One turn moves each row of this set onto another row. After a few examples, where does it send each row asked below?
Mot: [ -9.5  12.3  -4.5  -7.4  14.5 -15.5 -34.7   7.0  -4.1  26.2  22.0  12.3
 -19.5  15.6   8.6  -2.0  12.8]
fop: [  1.2  -0.2   2.0  24.0  23.9  -1.0 -42.4   7.1   1.5  18.3   1.8  -1.9
  -5.9   4.5  37.6  -3.6 -12.5]
Mugi: [ -9.3 -17.6   2.2   8.3  30.2  -0.7  -0.7  -5.4 -10.5  11.3 -26.4  -7.9
 -24.0  12.9   0.3 -20.0 -12.7]
zitaz: [ -2.8  -9.0   2.3 -25.2   7.9  -6.4 -41.3  13.2 -10.5   8.1  -6.5  -0.4
 -12.9   0.4   5.5  -0.6   8.8]
fubon: [ -3.9  -8.5   1.2   0.8   0.0  -4.3  -1.5   7.8  -5.0  26.5  10.0   6.8
  -4.9  24.5   9.7 -27.7 -24.1]
mor: [ -3.7   0.0   0.7  22.6  48.6   0.6 -31.0 -16.3   1.2  19.0  -7.1  -4.8
  -5.2  17.8  -5.1   0.1   4.3]
masav: [ -0.7  -3.6  -6.6  -0.7  54.0   5.8 -28.8  -3.0  -4.8  13.7  -2.7  -1.2
   4.4  19.2 -17.2 -12.5 -16.8]
nobe: [  2.8  -2.8 -10.4   7.5  21.4  -3.0 -23.7   3.0 -17.2  43.5   4.3 -10.4
 -11.0  28.5  -6.8 -12.0   8.5]
mab: [ 12.1   7.9  33.8 -14.0  -2.5  -3.2 -14.3   2.3  -4.5  14.7   8.2  -3.3
 -10.0  14.9  -0.6  -7.9   1.6]
Levo: [ -7.7  -4.1   5.9 -12.8  25.5 -10.6  -8.6 -12.4  13.5  -7.8  -0.8  -5.9
 -20.5   9.2  10.2 -16.9   4.6]
raz: [ -4.8   6.5   6.9   2.5  44.5  -1.8 -41.4  -9.9 -11.9   4.8  -2.9  -3.3
 -31.9  -2.4  -8.7   1.2   8.9]
Zazub: [  3.4   2.9   5.0  14.4   7.8  12.1 -23.9  17.4 -21.0  17.1   4.5   8.5
 -29.4 -14.4 -27.2  -1.7   1.0]
Sak: [  4.0  -4.0   4.4  18.2  41.7 -16.1   4.0  16.4   1.5  21.9  -2.3   5.1
 -12.5  23.0  -8.7  -8.5 -12.8]
Vodi: [  2.3   2.0   0.4   6.5  -0.4  17.3 -44.4  14.7  -3.8  13.5   3.2  21.2
 -37.2  -5.2  12.8 -12.5 -10.5]
Zof: [ 21.0  -0.8  14.8   2.3   8.1  14.2 -21.0  13.0 -22.6   3.6  13.6   1.2
   6.8  19.9  13.3  -3.5 -22.6]
lanu: [  0.6  12.9   0.5 -22.3  -8.4   5.7  -5.2   1.8  -1.4  11.7   2.5  -3.1
 -14.7  22.7   5.7 -18.0  -4.1]
Maro: [  2.8  -4.3  -2.0  11.5  25.1 -10.8 -27.8  12.3   2.5  -0.2   4.4   6.7
  -9.9   4.3  23.9 -11.6 -43.7]
dezu: [ -3.5  14.6   8.0  31.8   2.5  15.0 -39.0   3.2  -5.3  37.0   2.8  -7.6
 -10.6   2.5  -5.6 -17.7 -12.2]
zot: [ 13.0  23.0  -3.1   4.9  13.7  -6.8 -27.4  10.2  -2.8  -8.3 -15.1  -2.0
  -5.6  -1.0  14.4  -7.1 -35.2]
lev: [ 22.0  18.0  15.2   0.5  41.1  10.5 -29.7  11.0   8.5  13.2 -13.8  -3.9
 -12.7  15.6  12.1   4.9 -16.2]
lupu: [  6.3  11.1  -9.7   2.0  20.5  14.5 -13.5 -17.2  -4.5 -18.4  10.5  10.4
 -25.5   5.7   7.5  -4.7 -26.6]
vafig: [ -1.1   7.6 -15.9   4.1   3.9   6.4  -1.6   5.2  -7.9   3.1  -1.7   6.2
 -35.3   1.5 -30.1  -8.0  -8.7]
bugu: [ -4.6   1.8  -0.7   1.8  -4.1   5.8 -15.4   7.0  -4.2   4.0  -0.4   8.1
  15.1  12.1 -27.9   0.2  -6.0]
Gipal: [-12.2   7.9  -8.0  34.2  22.8  -8.2  -7.9   2.4 -17.4   6.5   0.6   4.3
 -17.9  -6.0  -3.0  -1.9 -33.8]
legeb: [  4.4  14.0  10.2   2.1  32.1   3.1 -34.0   2.0  13.5  10.3  -2.8   0.2
  -9.9  -9.1 -35.3  -9.2 -19.6]
vato: [ -4.5   0.2 -15.2  17.9  16.0  11.0 -11.9  -0.3  -8.9  42.1   9.4  -1.5
 -15.0 -18.5   5.4  -4.5 -18.4]
kabob: [  3.8  -2.8   3.4  24.3  10.6  27.5 -23.5  16.3   2.2  18.2   8.8  14.3
 -12.5   2.2 -21.8  12.3  -5.5]
vapu: [  0.7   4.3  -1.5  18.9   8.4  -3.9 -35.7   2.8  -5.2 -20.0   4.5   3.9
 -39.3  14.3   5.8 -20.3 -10.6]

vafig goes to fubon
lev goes to legeb
And these:
zitaz goes to lupu
Maro goes to mor
Vodi goes to Levo
mab goes to zot
vato goes to Mot

One turn moves each row of this set onto another row. After a few examples, where does it send each row asked below?
sas: [  0.1   6.5   9.4 -16.7   9.3   2.7  -1.2   8.2  24.6  17.2  21.7  -0.2
 -22.6 -15.7  -2.9  -0.4 -10.9]
beti: [ 17.0  -5.9 -24.3  11.4  -7.8  -1.6  -1.7   9.0 -17.1 -10.3 -16.9   3.4
   7.7   8.8  -1.2   8.5  -2.6]
suvo: [-14.4  -3.0   8.8  -5.6  16.6   5.2   2.6 -16.3   1.9  16.4  13.8  -8.4
  -1.8 -17.0  -0.7  -7.6  15.9]
ralas: [-11.9  -6.8   0.9   0.1 -14.0 -11.3  13.9  18.0   2.0 -24.1   8.7  11.3
  16.5  -2.2  10.9   4.3  -2.6]
bezu: [  7.4  23.8  -3.4  14.4 -15.8  26.8   3.0 -12.6  15.4  10.6 -15.5 -10.6
  -4.4  -2.9   7.5  -5.8 -11.7]
Vonor: [ -1.8  -1.1  -2.2  -2.1 -17.7 -15.8  12.6  23.7   7.7 -21.5   6.7  13.4
   6.6  -8.2  14.2   6.9  -6.7]
gevi: [ -0.7  -3.8  -3.7  -7.0   9.0 -12.8   4.5  25.7  -6.4   6.0  28.3  -2.3
  -6.9  -4.7  -5.7  18.1   0.1]
Lavi: [-16.4  -1.2   6.8  -1.8  12.2   2.5   5.8 -18.3   0.2  19.1  14.0  -7.9
   1.1 -13.6   0.3 -12.2  12.0]
Lufav: [ -1.4   3.0   5.8  14.9 -17.8  36.6   2.3 -12.3  10.6  -5.1 -14.0 -18.9
   2.3   6.7  -3.7  -9.9  -5.3]
Bani: [ 14.4 -15.0 -13.3  12.3 -10.5   5.9  -3.6  26.7  -4.8 -18.9  -4.1  -3.8
  -0.7  11.0  -9.8   9.0 -20.3]
putum: [ -6.7   3.6   3.0  13.7 -18.3  33.0   2.1 -15.4  12.3  -4.3 -13.7 -15.6
   1.0  10.4  -6.4 -12.0  -6.8]
fiz: [  0.3 -16.1  10.9 -15.5   5.1   9.2  -6.6  -2.4  19.9   3.7   3.6  -7.7
 -26.8 -17.0  -8.3  -4.9  20.2]
Sumu: [ 21.7  12.0   4.6   3.7 -29.5  29.2  -3.9  -6.8  20.1  -1.5  -9.6 -15.9
  -3.3   0.1  -2.6  -9.5  -9.0]
tasez: [ 17.4  -8.8 -18.1  18.9 -11.2  -5.3   3.4  10.9 -19.6 -12.4 -11.3  -0.9
   6.0   5.3  -5.2   8.1  -3.5]
zasu: [-20.5  -8.9 -15.7   7.3  15.5  12.7  -6.8   4.2  18.1  -7.0   3.0   1.8
 -19.5   9.9 -21.9  -1.1  -0.2]
legu: [ 12.7   7.0  -9.9 -15.0  -3.9   4.6 -19.4   0.8  19.9   2.7  29.1   2.7
   3.6   4.9 -25.3  -9.6   1.9]
boteg: [-10.7  -9.2   2.3  -5.9  17.2  -8.2  11.5   3.4 -10.8   9.9  18.6 -11.2
  -6.5  -9.8  -7.7   3.0  16.3]
ruvub: [ 18.4   9.2   4.5  11.6 -28.1  18.1  -6.2   7.3   6.8  -2.1 -13.0   2.6
   8.0  -6.8  19.3  16.7 -13.2]
puf: [ -5.0   6.0   2.6  11.6 -15.0  39.0   0.6 -13.8  13.4  -0.7 -13.3 -15.2
   2.5   8.0  -2.9 -10.7  -5.6]
Lup: [  8.0  22.0  -1.2  18.6 -16.3  24.5   5.8 -11.6  10.2   7.7 -13.2 -13.3
  -0.4  -2.7   7.8  -5.6 -15.2]
tezu: [  2.0   7.2   8.4 -14.4  12.6   5.3  -5.3   3.5  22.9  19.9  20.9  -5.1
 -17.4 -22.6   3.5  -2.5  -6.6]
mif: [ -6.5   2.3  -3.2  -5.3 -12.9  11.0  -3.5   8.9   6.8 -32.6  -7.4  13.2
  17.3  -7.3  16.3   4.8   9.7]
nubid: [ -2.5 -13.0  -1.6  -6.7   5.1 -12.1   5.2  16.4 -14.3   0.7  22.4  -4.3
  -2.3  -2.2 -11.1  14.6  18.2]
Pafu: [  0.5   7.5  -4.1  -9.2 -14.8  10.3  -6.1  16.4  15.5 -30.9  -4.3  15.3
  10.3 -10.7  18.8   7.2   0.8]
sigug: [  5.7  16.4 -26.2   7.5   3.5 -14.0  -3.8 -12.0   2.8  15.9   1.0   8.6
  -5.8  -4.2  -5.9  -0.8  16.7]
godot: [ 23.4  -1.1 -18.8   0.1 -11.6   2.7  -9.7  15.1 -12.1  -7.1   4.4   0.8
  22.4  12.6  -3.6   4.8 -16.2]
Nuv: [ -3.8   0.1   7.0  19.1 -18.4  26.0  -0.9   1.6  -2.1  -6.2 -12.7  -2.3
  16.4   1.2  16.6  14.8 -11.8]
neri: [ 18.3  12.9   2.9   0.6 -28.4  31.6  -6.6 -11.0  21.4   2.3  -9.9 -13.2
  -2.6   1.6  -3.7 -10.8  -3.7]
Faf: [ -1.7 -19.7   9.4 -12.7  -0.9   7.8  -4.5  -3.5  19.6   2.5   0.8  -8.3
 -29.1 -12.3 -10.4 -10.5  19.5]
ruku: [ -5.9  13.0  -5.4  -4.4  -9.0   8.9  -2.3  11.3   8.3 -25.8  -0.3  14.3
  20.8 -10.2  21.6   6.5  -1.0]
Midu: [  3.3   7.9   6.5 -13.7   5.9   2.9  -4.6   5.3  25.1  20.3  21.1  -4.5
 -19.3 -18.9   2.9  -6.9 -12.8]
teliv: [ 11.3   4.7 -11.6 -14.4  -4.4   4.3 -21.4   5.6  22.6   5.7  29.1   0.8
   4.4   8.8 -21.8  -8.4  -1.1]
lib: [-14.5   2.0  10.0  -7.9  13.8  -0.4   7.2 -15.0  -0.5  18.3  19.5  -3.3
   0.7 -11.5  -5.0  -7.2  12.3]
Big: [  5.9 -12.6  -3.5 -10.0   1.3 -13.0   1.8  26.7  -3.4  -1.6  17.5  -2.5
 -17.9  -5.5 -10.5  18.9  12.4]
Tulo: [  6.0   2.8   1.5 -14.4  11.7 -10.3   4.9  17.6   4.2  15.6  27.4  -8.7
 -15.1 -15.5  -3.8   6.4  -2.0]
nopur: [  4.6  24.4  -4.0  16.7 -17.3  20.8   5.9 -14.6  13.9   9.5 -12.9  -9.7
  -3.1  -0.5   6.2  -7.1 -15.7]
pite: [ 18.9  12.5   3.3   1.3 -31.7  26.1  -5.2  -9.4  22.4  -0.3  -8.7 -12.4
  -4.8   3.9  -5.0 -12.8  -8.8]
Kuboz: [ -0.4 -10.9   1.5  -6.0 -23.2 -12.7   9.6  19.8   6.0 -27.8   5.9  11.8
   9.2  -3.8   6.8   3.5   3.8]
suze: [ -2.7 -15.2  11.6 -15.3   2.3   2.9   0.5  -3.9  14.8   3.0   0.9  -2.7
 -29.6 -11.4 -13.0  -3.9  22.5]
rumep: [ 24.2  -2.1 -13.8   9.3 -13.8  -2.0  -3.9  17.3 -13.5  -7.9   9.3  -2.4
  19.7   7.2  -6.5   4.5 -19.1]
tavip: [  3.9 -18.7   5.8 -18.3   5.9  -4.8   2.1  16.4   5.6  -0.4  15.8 -12.3
 -25.0  -9.6 -15.2   4.0  16.2]
rato: [-20.0 -12.0 -18.5   7.2  13.1  11.0  -7.9   7.1  17.4  -5.3  -1.7   1.8
 -20.6  12.1 -18.1   0.5   2.6]
Sepid: [ 11.4 -13.0 -19.2   5.3  -5.9  10.1  -7.9  24.6  -3.3 -16.9  -9.0   0.8
   2.4  15.8  -5.3   9.5 -18.6]
rud: [ 12.7  -7.7  11.9   6.5 -32.3  27.3 -10.1   3.5   5.6 -13.7 -11.7  -3.6
  13.5   2.8   7.1  11.4  -1.7]
Tetu: [  5.5  18.1 -25.0   7.9   6.1 -12.6  -2.1 -12.3   4.0  12.5   0.2   9.8
 -11.9  -8.0  -9.2  -0.9  14.3]

nubid goes to gevi
ruvub goes to rud
Kuboz goes to ralas
And these:
bezu goes to neri
tezu goes to fiz
Lup goes to Sumu
rato goes to sigug
nopur goes to pite
beti goes to godot
suze goes to lib
Bani goes to tasez
legu goes to zasu
Faf goes to Lavi
ruku goes to Pafu
tavip goes to boteg

One turn moves each row of this set onto another row. After a few examples, where does it send each row asked below?
laf: [ -8.6   2.2   5.8  14.5  13.3  -4.6  21.0 -14.6 -14.9   3.7   8.4   9.8
 -19.2  -4.1  -2.4  29.3   6.7 -10.5 -10.0]
luvuk: [ 25.5  -4.3  -7.5  14.5   4.5  17.9  19.1   1.1  10.4 -16.6   6.3  25.6
  10.0  -1.5 -14.7   6.6   5.8  -2.6  -8.0]
tuza: [-20.2  13.0  -5.8 -23.5 -19.8  10.1   7.3  -2.6   0.6  -3.5  -3.2  -9.2
  -4.9  -3.7  -8.3   0.2  -3.1  -4.7  -0.4]
lig: [-15.2  26.1   5.7  28.8 -14.1   5.0  13.7  10.5  -4.9   8.7   7.5   3.5
 -17.7   6.9   6.3  17.4  12.1 -13.3  11.9]
pevu: [ 7.9  0.6 -2.3 22.4 -5.5 11.7 16.6 -4.5 -3.4 17.3 -8.2  8.7 32.7 -6.2
 -0.4  2.5  3.7 -5.3 -3.2]
Nini: [ 12.8   5.3 -13.2  -1.2   2.7  -1.7  14.3 -14.3  -4.8   2.1 -14.8  28.0
 -28.1 -10.1  15.8   1.2   0.2  13.0   6.8]
fezuk: [  1.6  26.5   7.3  -8.7  -1.1 -16.3   5.3 -16.5 -19.2  -4.8  -0.2  11.6
  -8.5 -15.2  15.3 -14.8   0.6   4.3   4.4]
Mibab: [  6.9  20.1 -25.0  20.7   0.3  12.2  16.6  -9.9   5.3 -20.2 -11.7  35.8
   6.6 -10.3   0.6   6.9   2.9   1.0  -4.1]
boge: [-19.0  20.2 -11.4  -0.8   6.8  12.8  30.5  -3.6  -0.2  -4.2  13.5  -4.2
   0.9  -7.4  17.5   3.1   0.7  -9.6  -0.3]
bulen: [ 16.2   5.6  -5.3  18.3  -0.1  -9.3  -0.1 -16.9   8.9  -6.4 -21.9 -28.0
   8.1 -22.4  -8.6  -2.9   0.4  16.5   4.3]
kon: [ -0.5   2.4  -8.7 -10.6  17.2  11.5   7.3   7.3  -1.5 -13.6   8.1 -27.2
   5.2  -3.0  -9.7   5.4  14.0  12.6   6.8]
nogi: [  2.8   6.6   5.4  13.5 -13.9 -17.5   4.3   5.5 -12.2 -35.7 -10.4  -9.4
 -31.5   3.2   2.9   6.3   8.6  12.8   6.3]
fomed: [-18.5  -8.2   2.5  36.6  -6.7   9.6  -1.7 -21.7   1.8  -4.8 -19.7  21.6
 -16.8  -5.1   7.7   0.8   5.8  -5.3   0.2]
lofu: [-18.4   9.9  -5.9   1.1 -10.6   4.6   8.5   1.9   2.1  -3.3  -7.6 -32.5
  -1.0 -15.5  -4.3  -3.0  11.6   8.7 -20.3]
rab: [  8.0   6.6  -2.8  42.2  21.8   1.4   8.4  -3.4  -0.2 -27.2   5.2   6.5
  18.5  -4.2  -6.9  -1.1   9.2   7.5 -11.2]
vav: [ 19.9  10.9   8.6  14.9   3.9  -4.7  -3.2   4.5  21.4  -3.7 -13.7   2.2
  -3.6  14.9 -16.8 -16.9  23.4  20.2  -3.6]
viri: [  0.4  15.2  -3.4  29.8  19.6  18.8  -4.1 -11.3  22.4  19.0  -2.4   9.9
  -6.6  -3.1  -7.9  -3.3   1.3  -9.6  15.3]
vugok: [  5.5  11.0  10.6  26.5  -7.6   3.5  -8.4  18.7  -6.2 -11.8   8.9 -27.4
  -8.1   8.4 -19.2   2.4  11.8  -3.5   8.8]
nilun: [  5.9  13.5   3.0  22.0 -20.4  -3.4  15.5  -5.0   4.3 -48.6  -2.2  18.8
   2.8  -7.9  -2.6  -1.8   6.5   2.3   8.1]
nevug: [-16.4  -6.9   0.9   6.8  -9.5   4.1   9.5 -20.4  16.1 -27.3 -14.6  10.7
 -26.1 -11.7  -7.5  11.2  17.9  10.2  13.5]
Riz: [  8.9  20.3  -2.0  -1.8 -27.8  -5.2   3.5  -2.4   1.9  10.1  -0.2  10.5
 -35.5 -10.3  -3.2   2.8  -2.7   3.4  -6.6]
favub: [ 12.4  19.3   3.1  22.7 -16.2  -5.9  10.4 -19.3 -15.4  -6.6 -12.3  19.2
 -21.8 -14.6  -1.3 -15.7   1.7 -15.8 -11.6]
Luzus: [ 27.6   1.1   4.1  18.6  -2.4   7.0  12.0  -2.5   0.0  19.1   1.3  -7.9
  20.5  -5.2  -2.6   0.0  18.8   0.7 -11.6]
Zaves: [  3.1  15.5  -8.4  -5.5  -1.8  -4.6  14.1  -4.5  -3.6 -40.6  -3.8 -10.1
 -26.8  -9.8  -3.8   0.0  20.0   9.5 -10.2]
bef: [ -6.2 -14.8  -6.6  37.0  13.8   5.6   4.9  -5.3  12.1  -2.3  -9.4  -0.9
 -11.7  -2.7 -19.7  23.9   9.9  14.5  -7.4]
bev: [ 12.6  12.8   2.6  20.9  27.6   0.4   0.1 -10.3  14.6  17.1  -4.9 -10.1
  -7.0   4.4 -13.8  -2.7  -7.3  -4.1  15.5]
teko: [ -0.3 -12.2  12.3  35.0  14.7   6.3  -3.7 -24.0  -3.4  -5.9  -9.9   4.0
  -9.7 -15.0 -10.6  11.7   5.9 -11.0  20.1]
peg: [  6.3  23.5   4.1   6.9 -14.0   3.7  -5.9   7.7  15.2  -9.8 -17.6   4.7
   5.5   5.9 -22.0 -15.8  30.2  14.4   6.6]
Derug: [ -2.3  36.5   0.5  19.9   5.6  -7.3  -6.8  24.4   3.1 -10.3  -2.4  -6.4
  -8.0   9.3   2.1  -1.1   9.6  19.9  16.2]
mul: [ -1.5  34.0   6.2   6.9 -18.5   5.4 -16.2   8.1  -6.4 -10.5  10.3   2.0
  -7.7  -3.6  12.1  -0.7  12.8  -0.3  24.2]
Rel: [ -1.1   3.1  -6.7   8.4 -11.5   3.1  -7.6  -9.0  16.2 -11.6 -19.6 -23.6
   5.6 -18.3  -1.0 -13.1  -6.4  15.9  16.6]
sida: [ 10.7  12.9   0.8  25.3  11.8  -1.2  17.1  -2.4  -6.4 -10.6  27.3  14.8
 -15.2  -2.5  12.1  16.9  -5.4 -10.4 -10.0]

Nini goes to fezuk
pevu goes to peg
And these:
sida goes to nogi
nevug goes to boge
rab goes to vugok
luvuk goes to Derug
bev goes to bulen
tuza goes to Mibab

